In the data rows, 128 means zero.
Some points:
[129 117 127 103  57 191 161 213  91 178 164 190 144 105 125 157  61 171
 241 144 168  96  79 164  30 202  99  19 106  91 168 115 201 129  59 126
 114 180 112 206 116  12 128  99 169  18 202 138]
[113 118 145  96 111 159 104  82 120 142 154 194 154  79 191 147 146  89
  92 151  88 165 151 133 130 124 152 137 199 169 159  89 107 124 117  66
 112 118  97 146  73  93 146 148 216 160 210  66]
[156  97 103 106 142 147 170 133 118 165 155  35 151 121 124  64 118 124
  84 118 107  39 140 111 139  91  84 133 122 223 135 149 114 115 161 115
  97 103 157 136 156 124 105 130  45 136 153 141]
[118 179 147 124 133 187 126 110 130  92 140 153  74 152 129 102 128  73
 108 143 178 140 139 101 140 114 130 155  87 168 105 126 136 104 154 110
  74  99 119  75 123 135 142 140 152 136 157 110]
[137 153 178 151 140  79 178 151 108  80 146 208 152  38  95 141 144 114
 170  83  56 110 108  88 169 139 104  57 141 129 148  93 127 144  54 187
 144 109 108 112 145 133 128  88  73 127  55 140]
[132 180 201 168  99  35  95 221 119  93 130 181 222 220  49  16 170 255
 255  66  96 126  62 174 120 203 168   0 149  94 129 255 219 244  39 233
 127 182 142 131 250 157 192  70  55  25   0  90]
[122  88 165 179 255  58 101  87 170 104  48 122 200 164  79  47 204  80
 135  73 154 190 157 108 132 151 148 239 193 120  59 196  32 102 164 133
 246 127 146   0 201 255 151  26   7 156  17  95]
[100 129 134 124 183  81 149  98 137 142 162 114 170 158 158 143 155 168
  75 130 141 171 101 200 178 115  90 184  81 109 101  66 123 169 174 106
 138 102 109  92  28 160 103 157 169 165  58 100]
[110  95 102 184 111 148 122 133 136 168 187 131 133 111  90 100 173  91
 147 155 155 155 115  76  53 150 158 111 170 101  89 138 104  75 159 152
 159  97 126 129 151  96 100  96 127 112 193 132]
[137 102 192 151 134 188 120  46 120 110 196 161 134 119 180 132 170  85
 141 148 111 119 123 192 118 108 196  94 106 111 102 114 154  59 169 106
 118 116 201 156 125 177 120 218 176 132 147  80]
[160 114 158 139  77 171  88 178  88 117 217  85  20  98 170 192  88  85
  67 144 169 116 144 212 119  78 118 138 128 171 190   0 156 108 101  24
  87  32  92 194  15  57  98 224 255 110 217  98]
[ 49  92 143 167 171 138 120 120 171 107 101 142 105 147 105  86 159 153
  79 132 113 232 133 120 170 139 157 142 115 120 124 199  66  45 191 179
 150 114 123  83 142  83  97  93  67 169  49  85]
[ 64 143 130 123  92  11  92 249  46   9 140 155  81 206 145  78 148 158
 128  98 130 235  95 218 170 129  83  46 134  41 168  70 190 104   9 246
 132  29  89 140 167  79 134 153 217  81 182  98]
[ 90  99 114 138 129 112 152 129  82  96 154  94 113 155 211  90  74 150
 147 128 109 144 163  98 102 108 165 104 126  71 117  48 145 199 122  96
 158 113 100 145  53 147 162 193 157 141 154 101]
[132  86  97 171 145 133  57 180 139 156 153 120  97 124 141  77 181 148
 120  87 147 133 101 167  94 133  46 112 183 129 109 145 121 154 162  59
 159  82 189 126  70 172 110 124  77 131  75 155]
[159 123  98  90  82  74 102 130 114 151  95 155 179 105  97  51 173 127
 118  73 135 182 118  95 111 205 118 192 102 150 170 148 118 181  84 168
 175 203  89  20 149 145 158  38 105 153 114 128]
[101 109 124 161 196 120 161 145 132  74 106 135 129 125 111  76 106  72
 132  96 103 120 139  81 118 125 118 182 156 155 150 138 168 120 153 179
  44 103 155 111 147 177 110 193 130 166  96 126]
[186 218 122 123 104 142 112 136 156 116  72 136 158 188  81 192 153 156
 174 138 156 118 167  69 125 171 140  88 156  81 103 187 153 114 171 123
 119 163 130  78 166  91  96  92 102  68 101 137]
[134  77 139 100 196 108 168  55  93 139 149  87 117 137 101 177  87 144
  64 120  56 127  92 157 104 103 121 140  74 111  94  88 102 115  97 155
 142 140 151 186 165 141  77  94  97  78 129 189]
[146 159 121 119 188 148 127  20 232 190 152 120  71 170 110 155 116  95
  63 123 194 163 144 167  85 138 111 221 164 125 103  49 115  77 255  88
 154 134 115  77  83 159  49 114 122 241 125 134]
[120 130  93 165 248 124  96 144 101 121  68 169 231 164  97  64 197 116
 131  68 170 112 110 152 138  63 208 255 195 155  56 140 131  94 255 172
 117  65 185  32 105 207 161 156  82 136 100  72]
[180  88 138 131 158 222  89   1 130 198  68 105 189 135 113 151  93  75
 124 145 135 103 126  49 140 114 145 211  77 199 182  85  39  99 139  79
  44 161 157 128  96 108 103 228 129 154 156 139]
[134 194 104  95  56  26 103 151 119 106 173  92  52  80 142 173 105 143
 143 192 109 119  88 121 120 115 133 165  72  79 121 108  78  94  95  84
  84 145 129 219  87 140 135 204 111 208 150 123]
[129 129 133  78 129 124 134 135 188 110  58 110 132 125 141  93  77 136
 121 208 123 133 115  25 146  90 130  68 117  93 159 102 139  92 113 119
 105 121  67 137 105 139 151 137  76 144  81  62]
[139 125 115 180  80 184 244 165  88  83 158 138 160  97 154 148  96 106
 102 136 136 100 143 135  79  72 155 112 190 140 176  90 111 131 155 119
 154 135 108 182 136 120 119  79 174 102 175 134]
[ 51 112  82  74 118 115 147 186  53 107 111 151 129 202 214 190 178 167
 124 153  23 162 165 127 197 123  70  87 125 179 111  89 113 140  82 118
 119 114 123 100 121 162 206 140 113 166  92 143]
[100 136 165 166  79 119 236 165 162 118 235 117  62 117 207 168  26 177
  61 116  94 132 171 151  79  96 137 103 152 177 197   0 149  44 123  79
  55  56  68 208 128  55 205 174 235 185 233 178]
[128 130  96 134 130 181 138 155 140 147 163 155 123 101 112  98 143 174
 128 106 134 124  97 122 165 169  72 137  94 163  98 150  90 112 179 190
 166  42  98  87 160  87 107 101 108 134 112 105]
[ 92 151 108 155 107 139 125 102 138  97 188  94  55 122 193 140 125  86
  96  81 147 124 115 137 127 142 133 121 213  86 125 183 113 129  57 170
 155 197 117 113  59 190 204  71 124 138 174 128]
[144 126 149 139 119 154 146 183 113  82 166 156 128 124  78  61 113 149
 117 189 102 117 109 120 179 162 120 110 130 100 134 108  96 116 132 110
 128 214 102 163 105 130  79 169 187 152 161 166]
[136 112 148 131 165  51 125 105 115 171 124 138 114 119  91 154 157  91
 139 163 176  88 159 119 192  98 167 164 171 118 129 185 129 177 119 143
 168 128 168  76 133 155 148  82 141 158 147 177]
[133 102  90 116 117 111 110 154 129 162  78 119  94 121 150 170  78 128
 134 185 109 110  93 153  99 149 121  78  99 155 150 125 157 173 105 122
  89 148 138 197 143  96 168  88  87  97 176 133]
[ 87 114 176 162 120 146  90 103 116  85 112 177 182 158  79 135 117 161
 157 142 160 137 127 109 109 140 108 175 154 114 188  91 165 125 182 129
 157 109 207 203 122  87 109 154  74 109 141 142]
[142 110 180  74 160 135 115  81 130 154 174  63 101 120 176 152  66  94
  97 106 115 109 194 135 116  66 102 145 212 100 179  46 132 122 199 132
 156  88 173 103 106 176 106 112 164 147 151 120]
[148 142  98 133  82 137 154 147 173 161 110  70 155 116  84 157 168 105
 136 133 228 179 197 183 136 184 167 147 128 179 149 129 133 183  50 126
 120 108 110 161 120 139  92 110 105 136 129 118]
[150 192 102 130 235 127  48  92 136 129 121 122 158 140 112 159 188 123
  56 135 135 139 166  96 119 124  51 196  64 118 154 138 122 137 153 176
 132 101 187 129 142 189 103  85 100 138  75 130]
[126  93  96 119  70 128 130 100 123 172 113  98 147 163 104 121 145 145
 243 116 114  83 186 167 135 134 189 137  41 120 110 197 231 192  84 120
 147 168  83 157 154  96 137 131 113 117 110 186]
[109  92  88 133  91 122 200 179 139 123 144  71  96 177 167 142 154 115
 137 118  78  74 105 198 102  87 134 100 122  68 186  96 193 115  87 135
  29 129  84 158 126  89 224  97  88  97 124 139]
[126 149 121 111 160 119 141 112 101 189  21 108  95  69 171 122 133 132
 106 117  91 134 147 125 175 156 142 181 137 146 153 127 139 118 167 104
  92 126 147  46 134 197 103  77 157 115  65 153]
[161  86 133  96  77 142  62 179 164 166 149 137  62  48 160 172  67 120
 100 209 124  78 113 106 149 105 135 126  76  67 143 160  52 157  82  93
 125 130 133 178 101  62  93 171 103  88 159 166]
[ 98 103  67 153 169 141 135 155  90 164  68 116 191 153 143  88 108 140
 178 129  96 114 105 184 120 136 189  69 133 127  36 125 170 135  60 164
 105 175 107 140 149 103 155 184 183  85 147 153]
[135 228 203  63 174 121 186  69 170 150 118 127  22  67 123 185 114 147
 114  89 155 125  64  99 164  93 125 103 129 139 103 112 105 156 146 127
 144 141 155  82  89  63 114 200 116  99  83  85]
[131  94 105 110 116 184 177  59  88 198 142  65 144 126 118 152 169 150
 100 131 117 105 162  95 105 132 114 133  98 176 119  83  97  61 160  70
 139 164 122 171 164 207  93 152 156 132 114 131]
[196 138  96  88  72 128 147 133  68 155 181 157 141 116  75 202 108  84
 124 205 135 181 158  57 143 127 101 139  83  90 121 127 143 109  75 106
  95 132 122 124 143  12 146 174 136 146 220 160]
[140 135 141 156 119 165  89 117 140 133  67 125 180 131 159 142 147 103
 129  68 125 121 128 121 156 123 151 137 180 115 149 124 134 123 112 155
 180 196 138 138 164 161  96  96 108 137 160  63]
[ 72 139 150 136 111 120  83 165 127 146 145 183 174 141 112 133 108 140
 129  76 121 158 170 131 125 122 121 104  85 106  79 169  93 131 181 181
 154 112 106 130 179 105 117 112  96 168  81 177]
[197  86 158  87 111  88 120  91 199 115 132 126 156 126 168 149  63 127
  65 147 208 143  99 150 166 107 103 117  74  75 101 209 128 117 158 136
 198 183 154 105 161 199 178 159 195 108 133 115]
[167 153  86 130  85 170 110 135 151  74  80 135 113 112  93  78 131 146
 182 186 168  88 185  83 118 104 161 109 119 152 152 137 139 148 118  92
 163 148 129  97 165 152 150 110  89 153 110 120]
[149  79  87 186 104 137 148  75 173  81  92 114  65 108 157 145  66 116
 111 126 111 119  94 103 115 161 116 196 175 206 123  60  94  79 185  57
 135 108 125 142 135 155  86 135 116 123 104 170]
[126 200 120 137 151 141  60 140 124  79 153 133 128 125  74 113 145 119
  59 113 149  88 102 159 160  81  97 121 105 133  24 218  62 175  48 143
  83  98 143  83  99 107  62  88 145 125  73 147]
[ 53 129 167 108  86  94 103  98 180 146 114  96 118  90 114 134 183 116
 136 125 129 147 126  93  77 116 129 131 133  88  81 207 133 149 170 135
 136 103 115 146  91 118 140 146 141 105 242  90]
[159 168 144  99 153 159 127 119  82 147  96 157 184 181  97 112 132 127
 192 114  91  77 102 118 105 164 128 117  70 192 127 249 152 208  90 124
 134 212 145 186 113 140 147  66 164  75  55 129]
[149 143 107  96  76 100 162 172 133  87  37 143 101  89 113 160 129 170
 234 107 113  77  95 127 121 198 124  42 135 163 145 185 170 163 107 123
 128 182  88 148 225  37 142 106 143 103 145 188]
There is one direction along which these points spread out most. Take the direction at right angles to it along which they spread out most. Go by this last direction. How many in every 100 of the points above lie lower along it than each point below? Answers are rounded to whole numbers. More than half of the points above lie lower than the first one.
[131  94 105 110 116 184 177  59  88 198 142  65 144 126 118 152 169 150
 100 131 117 105 162  95 105 132 114 133  98 176 119  83  97  61 160  70
 139 164 122 171 164 207  93 152 156 132 114 131] -> 15
[159 168 144  99 153 159 127 119  82 147  96 157 184 181  97 112 132 127
 192 114  91  77 102 118 105 164 128 117  70 192 127 249 152 208  90 124
 134 212 145 186 113 140 147  66 164  75  55 129] -> 89
[110  95 102 184 111 148 122 133 136 168 187 131 133 111  90 100 173  91
 147 155 155 155 115  76  53 150 158 111 170 101  89 138 104  75 159 152
 159  97 126 129 151  96 100  96 127 112 193 132] -> 45
[137 153 178 151 140  79 178 151 108  80 146 208 152  38  95 141 144 114
 170  83  56 110 108  88 169 139 104  57 141 129 148  93 127 144  54 187
 144 109 108 112 145 133 128  88  73 127  55 140] -> 83
[186 218 122 123 104 142 112 136 156 116  72 136 158 188  81 192 153 156
 174 138 156 118 167  69 125 171 140  88 156  81 103 187 153 114 171 123
 119 163 130  78 166  91  96  92 102  68 101 137] -> 79
[ 64 143 130 123  92  11  92 249  46   9 140 155  81 206 145  78 148 158
 128  98 130 235  95 218 170 129  83  46 134  41 168  70 190 104   9 246
 132  29  89 140 167  79 134 153 217  81 182  98] -> 94
[100 136 165 166  79 119 236 165 162 118 235 117  62 117 207 168  26 177
  61 116  94 132 171 151  79  96 137 103 152 177 197   0 149  44 123  79
  55  56  68 208 128  55 205 174 235 185 233 178] -> 51
[101 109 124 161 196 120 161 145 132  74 106 135 129 125 111  76 106  72
 132  96 103 120 139  81 118 125 118 182 156 155 150 138 168 120 153 179
  44 103 155 111 147 177 110 193 130 166  96 126] -> 26
[149  79  87 186 104 137 148  75 173  81  92 114  65 108 157 145  66 116
 111 126 111 119  94 103 115 161 116 196 175 206 123  60  94  79 185  57
 135 108 125 142 135 155  86 135 116 123 104 170] -> 9
[150 192 102 130 235 127  48  92 136 129 121 122 158 140 112 159 188 123
  56 135 135 139 166  96 119 124  51 196  64 118 154 138 122 137 153 176
 132 101 187 129 142 189 103  85 100 138  75 130] -> 13
[167 153  86 130  85 170 110 135 151  74  80 135 113 112  93  78 131 146
 182 186 168  88 185  83 118 104 161 109 119 152 152 137 139 148 118  92
 163 148 129  97 165 152 150 110  89 153 110 120] -> 66
[128 130  96 134 130 181 138 155 140 147 163 155 123 101 112  98 143 174
 128 106 134 124  97 122 165 169  72 137  94 163  98 150  90 112 179 190
 166  42  98  87 160  87 107 101 108 134 112 105] -> 42
[ 87 114 176 162 120 146  90 103 116  85 112 177 182 158  79 135 117 161
 157 142 160 137 127 109 109 140 108 175 154 114 188  91 165 125 182 129
 157 109 207 203 122  87 109 154  74 109 141 142] -> 47
[ 53 129 167 108  86  94 103  98 180 146 114  96 118  90 114 134 183 116
 136 125 129 147 126  93  77 116 129 131 133  88  81 207 133 149 170 135
 136 103 115 146  91 118 140 146 141 105 242  90] -> 49
